One turn moves each row of this set onto another row. After a few examples, where does it send each row asked below?
Z_766: [ -3  -2   9  -5  -4  -7  26  -1 -15   9   0  14  21  25   8 -13  13   4
 -14   3  18   5 -19 -39  14 -34 -35 -10 -17 -13 -19   7  -8  17  -4 -19
  12  -5  11  -3  -3   9  -6 -11  10  14 -12  -2   4  14]
Z_737: [ -8  -2  -5  -4  -1   0  -5 -17 -18  -9  12  16  30   7  11 -19  -8 -16
  -9  14   9 -11 -29  10  13 -18 -30 -22  -8 -33   7  13  -6  27   0 -13
  14 -15 -21  14   0 -11  10  -4   9  -9 -32   5 -19   7]
Z_912: [ -5   5  11  -2   1  -5  22   5 -16  12  -2  17  16  29  11 -14  11   5
 -10   9  14  10 -17 -35  15 -32 -30  -7 -20 -11 -16   8 -13  17 -10 -18
  20  -4  -1   1   0   9  -5 -13   7  19 -13   2   3   4]
Z_106: [ -3 -13  11  12  -4   5  18  -9 -12  11  20   4  22  20  13  -8  14   7
 -10   5  -5  -1 -38  44  16 -12   9  -4 -14 -21 -24 -15  -5  12  -5 -21
   4 -49   5   0  -9 -22  -3  -1  -6  10 -25 -12 -39   4]
Z_776: [ -2  17   2  -2   1 -20  14 -23   2  26   9   3  21  18  30  -6  32  11
  -7   5   2  -7 -17   9  14  -5  -6 -16   1   8   0   4  -8   1  -4 -20
  -3  -4  -7 -13  -1 -42  -1 -12  -1  10 -13 -20  -1 -19]
Z_823: [ 14  11   9  -8 -23   4  10   1  16   6   5  31  26  20  -4  -5  29  -7
 -14   8 -24  -6 -29  28  19 -19   1  -9 -37 -15 -16  12  -2   9  -1 -14
   3   0   0  -6   0 -12 -37   6   4  21   0  -3   2   9]
Z_401: [ -3  20   7  -7   2 -21  28 -19  -8  26  25  15  20  17  15  -5  15  23
 -17   5  -2   0 -55  20   4  13 -11   0 -13 -26 -22 -16   0  17  -8 -16
  -9  13   8  -3 -12 -21  -2   9  17  21 -18  10   9  16]
Z_835: [  4   1  10  -8 -24   7 -13   9 -11   4  10  30  16  25 -10  -3   5  -3
 -12 -11 -11  -9 -15   3 -13  -1  14   3  -4 -10 -19   7   7   9 -10 -38
  10  -5  -1  31  -7 -16   7  33   8  21 -23  -2 -13   3]
Z_873: [ -5   5  -2   0   5   9 -13  -1 -17 -14  -4  -4  24  23  13 -11   9 -15
  -7   3 -11  -5 -29 -16   6  -7   5  -8 -12 -19 -28  34  -5  14  18 -16
  16  27   5   3  -2   8   2  18   8   4 -26 -16  -4   7]
Z_545: [ -9 -10   7  -6  13 -14  17 -20 -16  34  51   1  18  30  21  -8   9   1
  -9  -2  -1  -5 -23 -16  11 -14  16  -8  -9  -3 -26   2   0  14   5 -19
 -14 -13   4   7 -11   2   2  -6   2 -13   1 -11  12  11]
Z_52: [ 11  -1   8   2 -20  -2 -12   1 -23  -4  15  35  23  28 -11  -4   9  -8
 -16 -11  -8  -3 -14   3 -15  10  11   5   2 -11 -16   2   3  15  -4 -34
   6  -4   1  22 -14 -16   9  28   6  23 -17 -18 -21   7]
Z_481: [  8  -7   8  -9 -30   1  -7  -2 -13  -2  14  28  25  21 -14  -3   9  -6
 -19 -18  -5 -12 -19  -2 -14   1   8  -1   1 -12 -23   5  11  12  -1 -37
  -2  -6  13  25 -13 -15   6  34  11  15 -20 -11 -14  16]
Z_115: [ 17   5   7  -7 -24  -1  13  -8  11   0   8  31  33  18  -7  -6  31 -10
 -19   4 -20  -6 -31  26  17 -15  -4 -12 -32 -17 -18   9   0  14   5 -13
  -6  -1   9 -12  -6 -12 -36   4   4  18   4 -14  -3  19]
Z_974: [ -5   5  -2   3   7   7 -12  -2 -20 -16  -3  -2  27  24  14 -12   9 -16
  -8   4 -11  -4 -29 -15   5  -3   5  -7 -10 -18 -27  32  -5  16  20 -14
  15  26   4   1  -4   8   2  16   7   6 -25 -20  -7   7]
Z_606: [ -5 -17  10   6  -9   7  21 -10  -6  12  19  -1  22  15  11  -7  13   9
 -10   1  -4  -6 -40  40  16 -18   8  -7 -15 -22 -28 -14  -1  11  -3 -23
   1 -50  12   1  -7 -22  -5   3  -3   5 -27  -8 -35   8]
Z_488: [-12  -5   9  -7  15  -9  13 -12 -12  38  47   2  12  31  23  -7   6   5
  -5   2  -4  -4 -21 -15  12 -18  21  -6 -13  -2 -24   5  -1  10  -1 -20
  -6 -11  -5  13  -5   3   2  -5   0 -10  -1  -3  14   2]
Z_454: [  0   1  10   4   2 -11  24  -2 -23   6   1  20  22  30   9 -15  14   2
 -14   7  17  12 -17 -36  14 -26 -34  -7 -15 -12 -15   4 -14  21  -4 -16
  14  -5   4  -7  -6   8  -4 -16   7  20  -9  -9  -2  10]
Z_876: [  0  10   1  -6  -5 -22  19 -29   4  24  10  -2  26  13  27  -5  34  10
 -10  -1   7 -13 -21   5  14  -8 -11 -20   3   7  -4   5  -4   1   1 -22
 -11  -5   4 -16  -5 -42  -2  -9   2   4 -12 -22   0  -9]
Z_933: [ -9  -8   7   2 -18  31 -14 -11  -7 -14  14  10   4  27   9 -12   7   3
  -5  10   8   2 -18  28 -15  -6   5 -11 -14 -32 -27  -1   0  -6   0 -37
   0  -7   4  15   4   1   1  11  -2  10 -23   1 -13 -24]
Z_729: [ -6 -11  12   7  -7  10  17  -4  -5  16  17   1  17  18  13  -8  11  10
  -7   5  -7  -4 -39  43  17 -18  12  -5 -17 -21 -26 -13  -3   8  -8 -23
   7 -50   4   4  -4 -22  -4   2  -5   8 -28  -4 -34   1]
Z_371: [ -5   3  -2   1   5   7 -11  -4 -18 -15  -3  -4  28  23  13 -11  10 -15
  -9   2  -9  -5 -30 -17   5  -4   4  -9 -10 -20 -29  33  -4  15  21 -16
  12  26   8   0  -4   7   1  17   9   3 -26 -19  -6  10]
Z_118: [ -2  24   7  -4   5 -21  25 -16 -10  27  24  18  19  19  16  -4  15  24
 -16   8  -4   2 -52  22   3  14  -8   2 -14 -26 -20 -16  -2  17 -11 -14
  -6  13   2  -2 -10 -20  -1   8  15  23 -18  10   8  12]
Z_612: [ -4  23   7  -8   2 -19  25 -14  -5  29  23  15  17  17  16  -3  15  25
 -15   7  -4  -1 -54  21   4  11  -9   1 -16 -26 -22 -14   1  15 -11 -16
  -6  13   5   0  -9 -20  -2   9  17  22 -19  14  11  12]
Z_363: [ -9  -4   9   1  19 -15  13 -16 -21  33  50   7  15  34  23  -9   8   1
  -7   4  -4   1 -19 -12  11  -9  19  -4 -10  -1 -22   2  -5  15   1 -16
  -6 -11  -6   7 -11   2   4 -10  -2  -7   3 -14   8   2]
Z_30: [ 18  11   9   0 -17  -2   9  -3   5   0   8  37  30  24  -5  -7  30  -9
 -15   9 -23   1 -27  29  17 -10   0  -8 -32 -15 -12   8  -6  15   1 -10
   3  -1  -2 -12  -6 -13 -35   0   1  26   4 -14  -6  10]
Z_725: [ -6 -19   4  -1 -25  24  -7 -22  -8 -20  17   5  13  22   5 -11  11   1
 -12   1  15  -2 -21  23 -17  -5  -3 -17  -8 -35 -31  -3   4  -3  10 -38
 -15 -10  21   8  -3   1  -2  13   1   3 -21  -7 -14  -8]
Z_296: [ -7  -5  -5  -4  -3   0  -4 -18 -19  -9  13  15  32   6  11 -19  -7 -16
 -10  13  10 -13 -29   9  13 -18 -32 -22  -8 -33   6  13  -6  27   1 -14
  11 -15 -18  13   0 -12  10  -3  10 -10 -32   4 -19   9]
Z_351: [ -5  15   1 -10  -6 -16  16 -21  11  30   7  -3  20  13  30  -5  31  13
  -6   1   3 -14 -20   6  16 -13  -7 -18  -2   7  -5   8  -2  -4  -5 -24
  -5  -5  -1  -8   2 -42  -3  -8   3   5 -17 -11   5 -16]
Z_959: [ -8  -4  -5  -7  -3   0  -5 -17 -16  -8  12  15  31   5  11 -18  -8 -15
  -9  12   9 -13 -29   9  13 -21 -31 -22  -9 -33   6  13  -5  26  -1 -14
  13 -15 -19  15   1 -11   9  -2  10 -11 -33   6 -18   7]
Z_727: [ -2 -11   5  12 -13  20 -12 -21 -21 -24  19  15  12  29   9 -14  12  -2
 -11   9  12   8 -17  29 -18   6   1 -10  -7 -32 -23  -7  -4   1   7 -33
  -6  -9   7   5  -5   0   2   4  -5  12 -17 -17 -21 -16]

Z_481 turns into Z_835
Z_873 turns into Z_974
Now find these:
Z_488 turns into Z_363
Z_912 turns into Z_454
Z_118 turns into Z_401
Z_106 turns into Z_606
Z_115 turns into Z_823
Z_933 turns into Z_727
Z_351 turns into Z_776

One turn moves each row of this set onto another row. After a few examples, where does it send each row asked below?
Z_466: [  3  31   8   1  -1   7   5  11  -8 -28  14   2  -2   1  13 -13 -16  -2
 -27  23  -4]
Z_645: [  4  16  12   5  14  -4  -5  17 -14 -27  18  -2  -6  -5 -12 -12 -10 -15
  -6  23  -3]
Z_224: [ 10  11  24   4  16 -10   6  20 -12 -18  -4   5 -11 -12 -14 -13   0 -28
 -10 -11 -10]
Z_268: [ 18   2  14  19  13  -6  -8  22 -16  -4   3  14 -16  -6 -14  -9  -2 -13
 -19  -2  -8]
Z_202: [  8  11  12  18  -3   2 -10   2 -12 -14  24  -8  -3   2   0 -15  -6  -1
 -15  24  -3]
Z_853: [  9   8  11 -11 -10  -8   7  42   3  15  25  12 -10 -12  20 -29 -29  -5
   6 -20  22]
Z_902: [  9  10  19 -12 -19  -7  -2  37   0  21  27  -2  -5 -10  42 -12 -15 -11
  -4 -10  18]
Z_977: [ 16   2   6  -7  -8  -3   4  41 -12  23  23  10  -7 -11  35 -16 -21 -10
  -2 -16  20]
Z_3: [ 26   4  12  -8  18 -13  -8  34  -7 -14  -8   6 -19  -3  -6  -7   1 -13
  -5  12  10]
Z_170: [  8  10  12 -16 -24  -4 -11  40  15   7  30  -1   8  -9  26 -15 -16   0
   2  -6   7]
Z_789: [ 22   5   4  -2   0  -2  -5  13  -9 -29   5 -10  -7   8  11 -22  -4  -2
  -3  27  17]
Z_640: [ 20  -3  -1  -7 -13   1   0  45   1   9  18  19   3 -10  21 -23 -21  -3
   2 -25  10]
Z_467: [ 20  -3   0  -7 -16   3   4  40   1   9  17  15   7 -10  24 -26 -22  -3
   4 -26   9]
Z_796: [ 16  19  -6   7   6   2  -7  14  -6 -20  13  -1  -8   6  15 -11  -4   7
 -22  25  12]
Z_473: [ 11  23   9   2  14   0   6  30 -12 -19  -4  23 -14  -6  -1  -7 -12 -13
 -32   1  -8]
Z_345: [  8   7   8  -8 -14  -6   6  40   1   9  28  10 -10  -8  24 -34 -30  -2
   5 -17  25]
Z_484: [ 10   7  14  14  -1   2  10   2 -16 -36   5  -5  -4   1   3 -30  -5 -18
 -11  -4  -1]
Z_926: [  8  12  15 -18 -21  -5  -8  41  16  12  28  -1   8 -12  24 -13 -15  -2
   3  -9   4]
Z_12: [ 16   3  17  18  -5   5  16 -10 -18  -5   2  -6   3  -4   5 -28  -4  -9
 -12 -13  -6]
Z_805: [  4  23  24  -5  10  -1  18  -2 -13 -11   9 -15   9 -15  -8 -18  -7 -18
   3   4  -8]
Z_756: [ 25   7  16 -10  -3  -1  20  -3  -9 -15 -11 -18   5  -1  16 -30  -1  -9
   4  -2  12]
Z_503: [  4  13  20 -13 -20 -11   4  37  10  11  28   1  -8 -10  27 -29 -24  -5
   4 -17  20]
Z_324: [  2  38  25 -15  10  -1  18  13  -4  -1  -1   2   2 -16   1  -3 -11 -12
 -21   3 -14]
Z_611: [ 15  30  18 -15  15  -6  20   6  -1  15  -8  -8   5 -17   6  -2   1  -6
 -10  -6  -3]
Z_27: [  9  10  17 -10 -18  -8  -6  40   0  18  29  -1  -8  -9  40 -12 -15  -9
  -6  -7  19]
Z_828: [ 22  15  25 -23  15 -12  13  16  -4   5 -14 -10  -1 -14  -4  -8   2 -15
   7   0   4]
Z_342: [  8  19  31   0   8  -7   6   3  -8  15   8 -10   2 -17 -11  -5  -1 -13
  -7   2 -15]
Z_978: [ 20  18   6  -1  22 -11  -4  32  -4  -2  -8  14 -19  -7  -1   2   3  -7
 -24   0   2]
Z_510: [  4  12  18 -12 -17 -13  -3  44  10   9  30   5 -13  -8  24 -26 -23  -4
   2 -12  21]
Z_846: [ 11  25  12   1  -2  10  29   1 -14 -19  -7   4   4  -5  16 -24 -14 -10
 -25 -11  -6]
Z_736: [ 16   2   5  -5 -12   0   5  38 -13  20  23   9  -5  -9  39 -20 -23  -9
  -3 -15  22]
Z_396: [ 19  18   4   4  -5   6  21  -8  -7 -12  -5 -11   5   1  25 -24  -1   1
 -18  -7   9]

Z_611 turns into Z_396
Z_466 turns into Z_473
Now find these:
Z_484 turns into Z_645
Z_12 turns into Z_202
Z_27 turns into Z_977
Z_345 turns into Z_510
Z_467 turns into Z_170
Z_3 turns into Z_828

